500 stands for zero in the data rows.
Some points, one per row:
393,555,571,462,496,578,452,599,476,433,588,574,588,480,449,463,512,508,446,566,536,614,416,558,433,534
317,573,362,512,572,392,402,450,481,453,441,379,250,416,504,611,397,480,606,467,355,440,467,472,680,534
574,506,557,527,502,459,469,532,501,539,545,541,627,513,492,535,466,498,538,499,567,497,532,506,459,463
482,533,444,472,508,576,461,508,563,481,508,385,381,501,507,459,529,547,510,476,459,572,482,506,539,513
559,440,561,549,483,453,489,436,496,536,562,462,633,495,620,493,493,484,537,450,542,518,494,425,501,509
587,427,454,514,454,419,542,494,518,518,508,477,523,499,471,516,508,518,487,520,564,422,548,435,530,460
366,428,417,604,749,345,320,324,357,515,470,81,199,253,836,673,515,407,507,360,186,458,422,348,835,675
502,309,637,529,723,595,508,544,321,415,558,478,515,440,738,466,571,411,165,400,361,551,423,494,519,727
468,588,391,509,308,403,518,344,665,542,451,483,435,551,429,494,500,512,714,598,540,479,466,461,560,358
549,537,541,470,394,413,603,471,580,506,426,694,705,581,480,459,455,455,647,482,662,505,512,537,362,336
427,628,398,470,351,370,506,444,638,528,377,540,437,552,398,567,404,453,756,558,538,460,518,509,475,314
588,443,574,541,543,480,567,568,390,552,506,632,668,551,452,519,450,520,479,525,614,446,551,572,399,526
472,441,455,443,597,575,476,556,404,465,551,399,446,454,494,499,523,490,301,507,464,491,518,435,600,563
474,370,744,485,569,663,533,560,415,445,567,644,732,590,655,387,630,479,301,517,569,635,410,592,373,591
684,627,523,450,166,580,680,542,797,533,397,855,653,737,114,337,442,536,595,686,858,480,642,557,277,203
407,489,442,576,607,428,415,495,349,547,586,386,486,426,563,620,398,507,462,486,384,427,463,515,581,576
408,490,419,570,624,393,462,390,414,546,469,310,302,356,534,602,489,490,514,444,335,414,485,407,709,562
445,571,302,519,378,405,467,435,523,568,427,407,303,438,382,575,454,580,572,583,501,391,558,400,652,414
466,308,718,559,698,557,499,476,332,417,562,530,672,446,743,443,570,431,319,346,477,543,409,515,498,673
606,565,526,532,345,449,615,458,665,549,399,655,592,617,386,510,462,497,695,559,686,446,612,579,383,355
404,460,446,445,616,541,476,568,365,489,591,410,401,437,494,545,505,518,283,463,352,486,485,535,517,643
466,454,479,501,520,532,515,490,507,467,448,442,371,469,555,449,547,431,413,457,398,478,395,454,554,599
402,577,305,453,468,443,458,448,514,505,479,408,246,476,328,575,452,558,530,540,362,427,537,495,595,516
475,539,459,473,528,494,490,495,485,508,520,465,525,495,516,503,466,502,546,447,502,482,513,490,502,508
416,640,286,522,305,401,531,321,646,525,307,514,293,531,303,489,442,541,699,577,532,400,510,391,618,304
472,452,523,474,541,564,573,569,444,497,521,647,591,541,412,464,467,530,322,518,581,488,420,548,392,532
408,483,457,460,618,514,503,471,460,462,427,509,445,429,543,529,483,458,476,390,383,482,405,518,480,619
521,402,537,529,591,558,456,530,386,461,572,351,432,470,630,492,573,518,320,472,386,553,471,452,574,613
548,464,381,451,575,535,550,515,534,449,474,469,408,474,464,516,518,552,448,425,440,428,533,486,519,635
688,536,616,463,263,583,567,583,735,520,474,646,597,668,408,402,557,556,644,611,655,628,648,570,334,313
601,652,350,496,187,346,625,379,766,600,368,655,465,629,198,491,398,545,771,689,686,401,591,527,462,215
475,570,322,490,428,453,428,437,525,537,421,284,193,429,456,563,514,557,565,511,367,441,557,410,685,468
560,514,585,477,368,653,537,538,676,446,427,576,486,557,470,395,593,529,553,586,555,622,558,515,388,459
559,566,570,502,391,509,557,546,521,518,476,672,654,568,364,465,397,494,557,606,625,499,531,604,349,379
596,475,671,478,512,595,543,657,435,493,614,709,782,562,464,443,484,534,406,552,632,594,527,630,258,522
487,573,423,524,442,360,532,413,478,561,458,520,576,494,431,572,385,531,622,503,536,424,520,538,461,439
462,369,646,509,650,529,487,547,396,446,577,468,618,456,699,451,571,426,343,400,429,557,435,512,454,611
26 more points follow, each with its number after it:
520,530,456,424,409,518,549,499,651,513,521,621,511,598,392,428,502,510,518,561,582,531,475,570,431,422 0
519,437,456,476,521,488,583,496,488,489,480,538,512,475,482,493,519,539,473,408,517,418,485,557,443,505 1
572,457,600,472,493,583,585,519,542,473,538,588,578,582,533,403,587,499,403,503,579,538,466,546,408,480 2
573,443,606,440,528,627,555,583,462,506,588,582,640,549,483,461,578,585,385,562,584,590,557,543,332,501 3
649,543,519,498,298,513,613,485,661,521,483,631,639,574,390,423,465,528,560,551,691,470,539,561,369,380 4
376,738,286,457,187,388,548,316,773,523,275,663,314,593,265,461,397,463,800,641,651,470,497,444,562,185 5
471,615,310,507,422,360,376,407,654,563,442,214,191,435,487,624,543,561,740,434,367,448,553,390,700,426 6
695,406,810,507,450,666,587,704,436,499,617,896,999,682,393,345,468,488,361,620,775,620,504,670,150,460 7
604,523,505,497,412,466,679,469,646,447,372,663,567,540,413,427,397,487,688,484,585,416,608,592,375,408 8
440,495,612,489,529,540,535,571,515,443,494,616,579,577,614,478,483,392,528,487,486,619,406,602,368,535 9
477,387,506,612,786,423,448,454,206,536,501,368,495,344,657,639,454,489,329,359,319,369,505,415,679,746 10
401,562,430,509,398,455,471,389,617,493,434,490,346,536,506,507,519,475,638,527,481,512,450,445,584,403 11
241,507,447,504,623,470,348,490,321,458,671,298,390,355,624,590,491,524,352,422,330,556,372,505,611,684 12
661,639,537,439,232,597,628,619,718,526,467,831,679,683,190,343,429,528,624,668,742,570,573,653,206,265 13
498,560,456,508,494,504,413,544,529,530,457,361,344,461,508,508,530,485,615,456,409,485,496,469,602,504 14
506,432,654,493,518,512,528,499,476,456,501,612,634,503,588,482,555,462,470,434,513,571,453,567,414,526 15
435,422,440,496,613,435,396,482,402,535,628,268,385,370,677,594,549,509,475,405,345,516,457,455,645,588 16
617,507,570,487,396,511,545,476,640,478,543,632,607,553,456,418,584,514,538,558,589,511,520,548,390,399 17
572,439,558,537,601,428,496,512,408,539,535,422,618,461,634,563,468,484,489,394,485,497,520,510,524,569 18
448,507,513,507,499,535,488,512,486,480,495,527,442,501,528,444,526,501,435,540,459,545,461,486,493,520 19
427,585,359,516,520,532,399,438,536,481,411,339,210,458,468,554,497,548,571,450,331,515,470,454,653,572 20
491,428,582,519,688,474,368,531,309,501,633,291,467,376,682,581,535,514,399,419,348,488,546,435,645,664 21
458,540,447,506,469,525,474,543,479,509,518,562,462,521,433,511,473,520,476,584,534,546,479,475,516,501 22
452,578,282,511,381,460,501,386,693,466,323,397,136,472,342,515,441,495,666,519,376,396,560,405,628,469 23
478,356,552,534,731,510,403,534,278,506,632,242,437,338,773,545,632,462,316,415,345,536,489,405,697,680 24
570,455,507,488,526,528,493,500,502,536,565,431,503,478,525,470,597,562,407,463,511,500,502,480,520,505 25
Which three of these numbered points are nearest to each point below, ignoring the 2 directions in which the first points spread most? Their numbers follow each, nearest first.
531,423,519,465,571,485,554,528,435,494,530,554,651,496,553,497,517,501,375,380,542,431,521,577,409,565 > 1 4 18
569,458,609,470,477,617,629,538,545,445,522,659,683,598,513,384,597,487,413,539,608,544,495,532,376,475 > 2 17 19
340,330,476,531,863,449,265,492,166,529,625,13,299,222,913,678,615,454,254,313,179,499,423,281,849,786 > 24 21 16
526,495,473,538,531,390,490,421,498,572,478,402,430,437,544,583,523,512,603,434,430,400,540,440,588,532 > 18 4 21
539,642,537,470,354,565,576,511,685,441,313,788,558,611,285,387,408,429,642,627,620,594,440,570,385,314 > 5 9 19
537,484,454,498,437,542,484,506,596,458,495,485,465,526,515,388,580,508,530,517,535,585,511,487,535,472 > 2 17 19
496,567,365,563,451,450,387,457,551,550,487,212,277,459,510,588,571,529,643,573,406,533,558,379,662,462 > 24 6 14
494,452,580,518,715,446,324,546,302,543,589,188,505,357,694,670,547,516,412,404,331,490,537,439,607,681 > 21 18 16
686,394,792,511,561,644,651,687,412,485,621,865,999,654,513,354,544,443,265,542,719,592,515,652,176,522 > 7 4 10
269,508,201,458,592,393,338,375,433,504,494,156,142,354,607,667,538,491,551,393,254,421,413,331,831,539 > 0 16 2
476,597,287,460,387,361,526,379,636,567,362,427,257,453,406,592,441,527,700,461,453,342,531,493,575,416 > 1 4 15
546,575,532,490,420,540,558,494,577,506,520,623,623,549,436,441,468,502,555,488,621,523,528,560,397,436 > 4 15 2
419,487,491,603,670,457,346,567,282,526,595,351,488,390,626,570,457,473,430,486,392,479,472,462,621,594 > 7 21 22
